A state moves one step at a time under one of 7 hidden systems, and each row is a state written as 18 numbers. Each run below is a few steps of one system.
run 1, D:
[[  4  -3  -8  10   9   7 -18   0   3  -2 -14   3  17  -1  -6  13  -5   8]
 [ -5   5   0  -3  -5   3   2  22  14 -10  -7   0   3  -2   9 -11  17  10]
 [  3  -4  20  -5   8  15   3   0   8   5  -9  -9  -8   1 -16  -6 -11   1]
 [ 18  -3  -7   0   2   6  -1   4 -24  -4   2   6   1   3   0   6   9  13]
 [ -6   8  18 -10  -8 -10  14  -6   3  -5   6   2  -7  -4   2 -13  14  -2]
 [  3   1  -7   6   0   9   2 -16 -12   8   2  -3  -4  -3 -14   4 -21  -9]
 [ -6  -7 -17   1  -4 -16   2   5 -12  -2   4   7   4  10  12  -1  14   0]
 [-10   3  13   0   0  -1  -2 -12  25   0   0  -2 -16  -1   3   0  -4  -9]
 [ 15   0 -15   4   9   5  -9  10 -11  10   0   5   5  -1   4  14 -19  -2]
 [-13  -2  14  -2  -5 -14   2   9   6 -11   1  -2  15   1  15  -1  20   6]]
run 2, A, 10 rows:
[[ -3  -4  30  -9  21 -18  -6  -6  -3   0   4  13 -13   4 -17  -7  19   8]
 [ 28  27 -13 -10 -12  15   0  -3   5  10 -12  -5  20 -20   3  15  -4  -2]
 [-31 -21  -7   9 -15  -4  22  -4 -19 -11   3  -5   5  15  -5 -20  -1  -6]
 [  9  12  11   5  24   7 -17  -3   6   0   4  -1 -42  -8   1   9  20   4]
 [ 17  -4 -36  -9 -12   0  -2   6  11  21  -3   5  24   8   5  13 -29 -12]
 [-26 -16  39  10   6 -19  11  -1 -27 -16   1  17  -3   7   4 -16 -10   3]
 [ 19  34  12 -10  13   6 -18   2  23   9  14 -23   7 -27  -2  17  25   4]
 [-16 -20 -38   5 -30   2  17 -13  -1  -4 -34   2  29  19   1  -1  -2  -7]
 [-14   0  20  22  12   8  -5   9 -14 -32  22  10 -56  -5   6 -22   5  15]
 [ 33   4 -21 -28  18   6 -16  20  37  45   2 -16   4   5  -6  21  -8 -13]]
run 3, E (10 x 18):
[[  6   9 -17   6   2  -7 -12  -7   6   9  -2  10   2  -4  14  18 -16 -11]
 [-10  -6  20   1   3 -15  -1  16   3  -4  10   3   7   3  21   3  -6  -1]
 [ -5 -10  16  10   4  12  -8 -10  11  -5 -14 -13   6   2  -4  12  -3   4]
 [  4   1 -13  -3  -6  -4  -6   8   8  -6  -6  10  27   0  -3  -2   1  11]
 [-10  -7  11   1  -4   1   7   7  -2 -18  -7   8 -10   5   5 -15  15  11]
 [  7   2 -11   0   5  22  -4   4  10   4  -5 -10 -11  -3 -17  -5  -2   2]
 [ 19   1  -4 -19  -3  -9  10   6 -12  12   1  11   5   8   1  -3   2   0]
 [  0   5  17   5  -5   4   5 -19  -8 -10  12  -3 -18  -6  -1  -1  -1  -1]
 [ -7  11 -15   0   6  -2  -2  -3   1  16   3 -11  16 -11 -11   2  -2 -14]
 [ -8 -11  -9   5  -6 -15   6  -1 -14  -3  -3  10  -4  13  21   5   7  -4]]
run 4, L, 10 rows:
[[-27 -10  -2  26   9   2  -4 -22  -4 -14  -8   0 -27   4  -8  -2  11  -1]
 [ 27  12 -10  -8  17  11 -17   8  20  14  -8  13 -26  -4  -8   4 -11   2]
 [  3 -17   2  -7 -13 -21  10   7 -11   5  22  14  -2  17  26   5 -25 -10]
 [-14  11  42   9   4  -7  -8 -20  11 -12   7 -15  16 -17   5  14   3   0]
 [  5  11 -31  -4   0   6  -9  18  14   5 -23   2  42  -7  -6   1   2   6]
 [-23 -19 -11  20  -8  10  14  18 -24 -28  -4   5 -18  12   9 -25   9  12]
 [  4  -2  25 -10  27  20  -6   2  23  13   3 -19 -36   1 -32 -11   1  -1]
 [ 43 -15  -8 -36 -13 -14   8  -1  -5  28   5  11   8  26  13  21  -4  -6]
 [-16  19  30   9 -23 -23  10 -27 -23 -24  34  -4  16 -22  17   3  10  -1]
 [-19  31 -21  11  20   7 -13  -7  20  17 -40 -15  36 -27 -24   5   6 -15]]
run 5, A, 10 rows:
[[ -2 -13  33   7   4  14   9  -9 -16  -1   2 -18  -7   1  -3   7 -16  -4]
 [  6   9 -18  -5   9 -16 -13  -9  -7   9  20  -2  13  -5 -14   7  22   1]
 [ -8  10  -2  -1 -16  -4  18 -12   6  -1 -29  11  -6   0  16  -3   1 -14]
 [-11  -4  -2  22   6  16 -10   7  -3 -11  20 -18 -10  -7   1   0 -14   2]
 [  2 -10 -11 -11  16 -18 -10  10  11  17  -4  10   3  16   3   6  12  -3]
 [ 11   5  20   0 -13   3   2  -9   1 -14  -8  17   7  -6  11   6 -23   7]
 [-17   5   4   1  10   0  -2  16  -1  -1  13 -19  20 -10 -18 -16   8   4]
 [ 11  -3  -1  -6  -8   4   6 -13   2  -2 -25  -3  -5   9  10  14  32   3]
 [ -3   0 -21  10 -14  14  -3  -5   5 -14  15   6 -15  -3 -11 -15 -23   5]
 [ -2  -8   4  -6  31  -7   0  27 -10  23  -7   0 -13  11  -1  -5   0  -9]]
run 6, M, 10 rows:
[[-14   4  32   2   3   2   2  -6  24   4  -3 -20  -8  -7  11   7  -5 -15]
 [ 11  -7 -36   8   1   7 -19   7   2   3  -7  12  13   6  -4  11 -17   7]
 [  0   5  36  -8  -2 -12   6   9 -13 -18   6  10   5  -5   5 -13  18  17]
 [ -3  10  -2   7   1  22  -1 -15  26  11  -9 -24 -11 -11  -9  10 -14 -16]
 [ 10 -17 -30  -3   2   0  -2  21 -20  -3  -7  18  13  17  -9  -9   3  17]
 [ -5  10  42  -5  -5  -6  12 -16   1 -12  15  -9 -22  -8   8  -3  22   0]
 [  7   4 -35   1   6  11  -5  -7  14  29 -13  -5   1   3 -12  10 -28 -22]
 [ -1 -20   3   0  -5 -16   6  21 -36 -18  10  14  17  15  13  -8  18  21]
 [-13  24  28  -1  -5  -3  -1 -33  32   2  14 -17 -18 -20  -3   6   6 -16]
 [  3  -8 -49   4  12   7  -8  25  -5  19 -31  14  18  11  -2   1 -23  -7]]
run 7, E (10 x 18):
[[  7  -3  18   1   6  -1  -7   4   7   0  -7   3   4   2  14  13 -10   3]
 [  1  -3  15  -1  -4   4  -4  -1   9  -9   2  -9  21  -3  -2   4  -3   9]
 [-11  -2   0   4  -4  -2   2  -3  -2 -11 -12   3  18  -1 -10  -8   9   7]
 [ -7   0 -18   7  -2   8  -2   8   0 -11  -6   1  -9   1  -3 -10  12  10]
 [  6  -2  -8 -11   6   6   4  16   7  10  -3   3 -17   6  -3 -10   3  -1]
 [ 23   1  12 -12   2   6   5  -3 -10  10   3   1 -12   2  -1   6  -8  -1]
 [  5   9  13  -6  -4  -6   2 -16  -6   2  19  -7  11  -9  -9   4  -2  -3]
 [-21   5  -5  11  -5 -11   6 -16 -10  -2  -3  -4  14  -7  -1   0   5 -10]
 [-20  -6 -25  20   3  -4 -10   6   2  -7   0   4  -9   3   8  -2   4  -2]
 [  4  -5  -2  -5  13   0  -7  19  21  10  -9   6 -19  10  12   2  -1  -3]]
run 8, N, 10 rows:
[[-10  -2  -4   5  -5  -5   0  18   3  -6   7  -3  17   1  14  -3  -4   2]
 [-12  -6  15   4   5   8  -3   0  16 -11  -9  -4  -8   3  -4  -6   6   7]
 [ 16   1 -13  -1   3  10  -8   7   9   7 -11   8  -2   3   2   7 -11   2]
 [  5 -10  19 -12   0  -5  10   8 -10   4   4   3  10   8  -1  -5  -6   2]
 [  5  14   9   1   3   9  -1 -14  -2   1  -3 -10  -1 -14 -12   3   7   0]
 [  6  -2 -26  -2 -14   1   5  -1  -7   0  -1   2  11   5   3   1   8   2]
 [-13  -5  13   6  -2  -3   8   3 -11 -11   1   2 -19   3  11 -10   7   1]
 [  6   5 -14   1  10   7 -11  -1  13  13   8  -4 -22  -2  -7   2  -7  -8]
 [  3 -15   2  -7   2 -20   0  -5  -6   9  -1  12  16  14   3  10 -10  -5]
 [ -7  19  24   7   4  -3  -3  -5  -1 -10   8  -3   7 -21  -3  -4  -2   3]]
run 9, M, 10 rows:
[[ -2 -11  14  14   2   1 -14   4  -6 -20  15   2   9   1   6   8  -9  19]
 [ 10  22  14 -11   8   1 -11  -3  24   5  -6  -4  11 -16 -10   5   8   4]
 [ -1  -2 -15  10  -7  23   7  12  -7 -11 -26  -3   7   0   1  -7  -7   6]
 [ -1  -7   9  -1   4   4  -3  -2  -3 -14  21   0 -19   3 -22 -17  13  16]
 [ 16  10  -1 -14   9   5   7  -2   8  26 -22  -5 -18   1   2   9   6 -16]
 [  9 -15 -18   5 -21   4  12  -2 -30  -7  13   3   6  11   8   3 -15   1]
 [-13   5  24  -9  10 -23  -3 -17   0   8  18  -8  10  -6 -18   0  18  -4]
 [-10  12 -30   9  -4   7   1   9  14  10 -26 -10   7  -5  23   9   3 -17]
 [-15 -22  -2   8 -12 -11   0   6  -6 -28  16  26  -6  14  -2 -25 -12  20]
 [  3  13  36  -4  32  -7 -13  -5  15  17  -3  -3 -25  -9   3  14   6 -12]]
run 10, D:
[[ -4  17  -9   8   6   1  -1 -13 -13   5   4   7   3 -17 -24 -10 -22  -7]
 [-14 -11 -28   6  -8  -3  13   3 -16   4 -14  -6   2  13  13   1  20  -9]
 [ -7 -18   8  -4  -4  -3  -4  -7  33  -3   8   6 -26  16  -3  -7  -9   1]
 [ 20  10  -3   6  28   0 -19  10 -14  16  -2   8 -11  -9  10  22 -11  -5]
 [  3   3  19 -11 -23 -10  11   8   2  -8  10 -14  29  -4  31  10  14   4]
 [-18   9   7   7   1   5  -7 -16  14  -8   6  -1  21 -18 -37 -16 -22   3]
 [ -5   0 -45  11   7  13   2  11 -20   7 -33  -3   1   4  -4  -3  19  -3]
 [ -6 -30  16 -15 -14   2  11   8  30 -10  -1   3 -32  29  10 -16   9   7]
 [ 26   9  20   6  37   5 -25  -2 -10  11  15  10 -29  -9 -10  18 -22   3]
 [ 20  21   5 -15 -19 -15  14   6 -28   4   8  -9  35 -14  34  21  24  -4]]
run 11, L:
[[-10   1  -5   0   4  -3  -6   8  13  -1  -9  -7  11   0   5   2  22   3]
 [  5  -1  -4  -1 -12  16   9   2  -1 -11 -11   5  -5   1  -7 -15  -6   9]
 [ -2 -11   1   1  19  -3  -4   7 -15  11  15  -6 -12   7 -12  -2   1  -2]
 [ 10   5   9 -15 -11  -4   5 -10  18   6  -5  -3  -8   5  14  11  13  -5]
 [  7   6  -1   2 -11  -3   4 -15 -14  -3  10   9  18  -9  -9   1 -16   2]
 [-22   8  -8  14  17 -10  -6   7  -6   3  -5  -7   6  -7   7   4  16  -7]
 [  1   0 -15   2 -14  21   2   0  22 -10 -20   3 -15   3   0  -7  -5   5]
 [  5 -18   3   1  17  -1  -6   7 -20   3  15  14 -13  11 -16  -8 -17   6]
 [  4   4  23 -13   6 -12   0   5  18  13   7 -13  -9   1  23  15  15  -9]
 [ 11   5   0  -7 -29   2   9 -19   6  -6  -1   3  33  -6  -4   4 -18   3]]
run 12, N, 10 rows:
[[-10   8   1  10  15 -10  -8  -8   1   3  -5   4 -13  -5   6   8  10  -7]
 [ -1  -1  -9   0  -8  -7  -7   3  14   0  16   3   7   0   9   3 -15  -2]
 [-20  -6  14   6   8  -7   0   1   3  -3 -14   3   9   2  -5  -6  -4  -2]
 [  9  13  -2   1   4   8 -13   9  15  -4  -1  -4   3 -10   6   7   6   8]
 [ -1 -16  -1  -7 -15   6  10   1   7  -4  -9   4   7  14  -4  -8  -8   4]
 [  5   6  11   4  18   9  -2   9 -14  -1 -10  -1 -10  -5  -1   0   3   4]
 [ 17   0  -8 -16  -9   2   2  -3  10   9  14  -7  -1   4  -8   0   4   1]
 [ -7  -7   5   6  -1  -5  10 -15 -22   0 -14   6   3   4   0   5  -5  -7]
 [  2  17  -5   2   6  -1  -8  10  -4  -2  19  -5  -4 -14   1  -5  14   4]
 [ -8 -11  -8  -4 -16  -5   7 -15  14   4  -7  -2  -4  13   6   2   3  -9]]
run 13, P, 10 rows:
[[  6  21  -1 -10 -13 -17  15 -11  -7   8   7  12  -6 -10  14  -1  -6 -17]
 [-17  -9   8   7  -2  -4   8 -11 -17   1  21 -19   8  -1  -9  -1  -2  -9]
 [-11  -2 -24  11   3 -11 -16  -7  10   1   5   0   8   3  -5   8   9   0]
 [-10  -2  -6  14  -8  -3   1   3   2  -9 -10  14  -9   5  24   3 -14  -5]
 [ -6 -14  17   4  14   7  -4  19   3   3   1 -10  -1   7   1  -1 -11   1]
 [ 17   0   5  -7   8   1 -13  -3  10   7 -14   3  13   1  -4  18   3   7]
 [  8   8   5  -1 -13   7   6  -2  -7 -14  -5  12  10  -9  -3  -7  -9  12]
 [-10   3  -2  -4  -4  11   9  10   5  -4  -3 -15   6  -4 -10 -16  15   2]
 [  8  -4 -17  -3  -3   7   2  -7   2   3  -5  -1 -25   9   2   4  14  -1]
 [  2   3  10  -3  11 -11   0   8 -10   4  13  13 -22  -1   4  -7  -6  -4]]
run 14, P (10 x 18):
[[ 13   5   5  -2  14  10  -5  23 -10   3  -1   2  11  -6  -6  -4 -11   9]
 [  8   4  14 -15 -14   2   6  -7  13  -4 -11  -6  16   0   0   3  21  10]
 [  2   2 -12   4  -9  18   8 -13  -5  -6  -6   2 -15  -4 -19 -15  -6   2]
 [ -3   6 -12  -6   7  -6   4  21 -10   7   9  -4  -8   1   7 -11  23  -3]
 [  3  -3  16  -5  -3  -8   2 -22  14   7   5  -3 -22   6   9  14   4 -10]
 [  5   3  -6   3  13  -7  -5  -1 -21  12  13   9   6  -5 -14   0 -26  -6]
 [-10   6   6   1  -8 -15  -2   0   0  -7   3  -8  33  -7  14   9  19   3]
 [-12 -13 -13  12 -19  14   2 -18  17 -13  -8  -1  -7   7  -8  -5 -17   0]
 [ -8  -6 -19   9  22   4  -4  34 -16   4 -10   7  -9   7   4 -11   4   1]
 [ 11  -1  31 -10   3  -1  -5   2  24   1   0  -6 -15   5  25  17  13   3]]

Which system made each of these runs?
run 15, 2 rows:
[[  0 -13  12  -7   5  -6  13   6 -17   7  -2   1  -7  12   2  -4   0  -5]
 [  4   8  13   4  15   1 -15  -7   6   2  10  -7   1 -11 -10  10   6   4]]
 : P
run 16, 2 rows:
[[ -3  17 -14   7   9  -5   0  -4 -16   3 -32  13  12 -10  -2   3   8  -4]
 [-15  -2  -1   5 -12   9   9  20   3 -16  24 -11 -11  -3   7 -22  -1   5]]
 : M
run 17 (2 x 18):
[[ -3 -15  -3 -10   2  -8   4   6  11   9  -3   6 -21  19   8  -3   5  -7]
 [ 10  -4   3   5   0 -10  -3 -13 -12   3   6  13 -11   4  18  18 -14  -6]]
 : M
run 18 (2 x 18):
[[ 11   1   4  -2  -1   1  -5  -6  14  10 -15   7   8   1  13  18 -21  -8]
 [-10   0  -1  12   2  -4 -11  20  -3 -17  15   0  18  -5  12  -2  -3  12]]
 : D
run 19, 2 rows:
[[  3   2 -14 -11  -5   4  15  21   0  13  -9  -7   0   7  11  -7  10  -8]
 [  6 -11  21   0   3   2   1 -17  -6  -5   4   0 -25   9   1   6  10   5]]
 : P
run 20:
[[ 16   1  -1  -2   6  13   8  -1 -17  16  -5 -13 -22   1   8  10  -4 -13]
 [  7  -9  -5  -7   2 -10   0 -10 -19   9  28   3   0   7 -18   0  -1   1]]
 : N
run 21, 2 rows:
[[ 11  25  -3   1   5   9  -4   0   3  -1  -1   5 -10 -19  -5  -3   0   1]
 [ -2  -8   2  -6  -8   1  19   8 -17   6  -6  -8  13   7   5  -4  -2  -6]]
 : D
run 22:
[[ -1   1   9   3 -11  15  10 -10   2   1  15 -21 -19  -4   4   2 -16 -13]
 [  3  -8  -4  -3  11 -18 -15 -19   4  11  -2   9  16   7 -15  15   2  -3]]
 : L
run 23 (2 x 18):
[[-15  -3   6   2  -3   5   6  26   7  -4  14 -15  -1   0   9 -15  -2   0]
 [ -1 -14   1   3  10   9 -12  -9  16   3 -15  -3 -13  11 -10   9   3   3]]
 : N
run 24 (2 x 18):
[[  4 -20  -8  -8  -9  -1   8 -10   0  14   2 -12  -4  19   6  14  -1 -12]
 [ -1  -1   3   6   4 -18 -17  -6   7 -10  11  24  -6   2   7   4  -9   6]]
 : D
run 25:
[[  3   0   3  -6   0  -7   7  15  -8   6  24  -3  -9   2  12  -6  -4  -6]
 [ -6  -3  15  -3   9 -13  -3 -20   2  11  -3  -4   6   2  -8  10   4  -9]]
 : P
run 26 (2 x 18):
[[-14  11   9  -4   0  -7   5  -2  16  -2 -10  -1  -7  -5   6  -9  14  -6]
 [ 10  -8  -6   2  -1  18   0  -2  -1   6   0  -6  -6   5  -6   7 -23  -3]]
 : D
run 27, 2 rows:
[[ -3  16   1  -1   8  14   0   3   2   7 -22 -10  25 -18 -19  -5  -5  -1]
 [ -9  -9 -15   9  -6  20   3  16  -2 -19  -1 -12  -4   5  -4 -16  20  17]]
 : M
